In the rows, 128 means zero.
A single turn carries every row of the set below to another of its rows. Some are shown first; where does it send the rows asked next?
j_330: [140  95 128 143 118 156 138 156 116 129 108 139 130 115  92 151 146 114
 135 112 137 134 122 102 139 114 165 108 142]
j_970: [140  93 132 128  93  94  91 125 129 143 125 140 123 109 128 127 110 110
 130 118 119 110 129 122 143 136 129 123  93]
j_774: [158  90 136 108 125 124 124 142  94 129 122 117 148 121 105 117 119 145
 123  95 119 158 125 124 140 140 117 142 121]
j_830: [147 137 121 109 162 144 136 140  88  98 133 177 143 119 116 115 150 154
 100 138 127 137 140 114 127 134 125 114 121]
j_234: [106 121 144 125 145  85 107 126 112 125  98 141 117  98 115 149 108 121
 116 142 133  93 112 101 142 150 139 127 142]
j_508: [135 137 108 116 144 147 149 146  90 101 149 164 143 120 132 111 154 151
 115 130 131 139 142 113 124 136 123 100 123]
j_6: [137  95 146 121 143 109 134 127 116 110 124 124 158 129 108 133 127 122
 161 174 125 104  97 142 154 124 131 118 116]
j_457: [149 127 131 115 145 123 148 133  85 118 170 159 113 135 121 124 143 125
 125 141 139 137 122 166 142 127 115 114 156]
j_216: [118 132 133  99 169 125 117 112  95 124 157 158 112 138 128 115 141 147
 110 153 140 130  96 149 130 138 134 114 139]
j_904: [136 116 147 140 133  78 138 154 124 140 151 148 121 151 125 118 138 150
 126 148 139 115 137 141 115 138 125 125  98]
j_974: [138 120 157 133 140  74 132 144 122 140 138 158 122 150 115 118 135 147
 117 152 139 112 135 138 113 142 119 124  99]
j_718: [150 124 140 130 135 118 148 141 114 106 123 140 119 125 135 153 136 121
 128  90 143 173 128 125 140 111 136  88 117]
j_682: [117 136 129 121 108 171 130 129  96 128 136 146 132 120 114 153  92  98
 126 141 139 111 153 119 135 151 130 113 142]
j_312: [130 121 114 119 145 142  98 153 116 105 109 149 114 107 126 123 123 130
 106 116 100 153 132 111 137 163 126 127 148]
j_711: [134 123 146 110 165 123 117 118 125 111 106 146 128 129 116 137 142 134
 117 104 141 164  95 112 134 119 144  91  95]
j_478: [150 125 127 129 124 109 130 130 106 169 128 140 141 119 137 151 116 105
 124 181 136 100 132 143 130 135 164 108 122]
j_297: [111 130 148 129 137 135 137 121 134 100 121 166 122 135 131 165 134 128
 132 147 141 150 141 141 118 112 142  91 162]
j_73: [146 113 129 119 140 180 120 134  84 105 105 143 143 124 127 120 125 106
 119 171 116 140 124 133 142 132 123 100 131]
j_782: [143 135 158 132 124 142 123 137 128 146 105 114 119 164 121 130  83 126
 130 145 117 121 130 147 114 130 141  91 132]
j_553: [161 128 120 125 131 105 117 125 139 162 130 138 128 112 106 116 119 137
 120  95 110 118 134 134 132 122 146 108 163]
j_585: [153 138 144 129 117 128 128 118  96 126 149 154 110 135 112 121 119 143
 112 117 140  95 142 136 111  85 135  92 109]
j_728: [130 130 130 132 122  81 159 149  94 105 146 128 131 114 140 155 119 132
 144 118 146 112 135 119 134 126 124 115 105]
j_784: [134 115 106 123 134 149 109 155 120 107 116 146 124 109 113 112 134 116
 125 110 100 152 128 117 142 164 108 113 144]
j_328: [150 123 128 124 128 110 126 122 109 170 124 143 149 121 122 142 122 100
 129 184 135  96 122 141 131 138 156 104 117]
j_178: [110 116 141 127 130 144 123 129 114 131  80 158 121 119 105 155 129 122
 112 121 144 131 121  86 119 132 162  94 146]
j_753: [129 100 122 146 117 100 135 153 117 125 135 119 130  98 106 139 130 104
 156 128 130  97 115 119 159 135 131 126 139]
j_584: [154 127 155 133 130 149 118 141 130 146 111 108 124 162 111 126  90 127
 135 147 112 121 123 150 122 123 148 102 124]
j_996: [127 120 126 114 136 183 104 129 107 130 137 137 142 118  93 143 103 117
 123 151 132 107 125 118 144 142 155 140 118]
j_55: [130 119 123 122 133 179 121 138  83 105 113 134 132 122 155 128 120 117
 115 169 120 144 130 128 133 133 139 100 136]
j_814: [131 125 145 108 160  86 124 122 105 108 116 144 146 117 101 140 126 142
 129 134 138 101 101 111 136 133 126 126  79]
j_461: [149 133 143 124 129 132 114 113 102 129 146 152 112 136 108 115 123 151
 110 122 138  92 128 130 110  85 141  96  98]
j_130: [111 120 154 125 132  91 142 126 101 108 116 132 131 126 159 159  99 132
 136 171 136 111 128 133 136 132 138 110 143]
j_922: [141  99 141 125  96  88  88 122 125 140 117 147 115 107 134 137 101 113
 118 120 119 112 138 122 140 136 130 128  99]
j_177: [127 108 141 126 154 151 124 126 147 104 130 154 140 133  98 147 154 134
 144 154 130 145 112 144 133 102 151 108 134]
j_255: [146 134 122 119 137 102 108 114 143 165 123 141 126 114 111 114 116 142
 113  99 111 116 129 127 124 128 146 102 160]
j_281: [118 112 139 100 120 115 119 122  94 133 108 127 139 126 133 118 105 148
 110  98 129 158 127 108 117 160 112 116 130]

j_297 moves to j_178
j_328 moves to j_970
Where do these go?
j_753 moves to j_728
j_461 moves to j_584
j_73 moves to j_784
j_281 moves to j_216

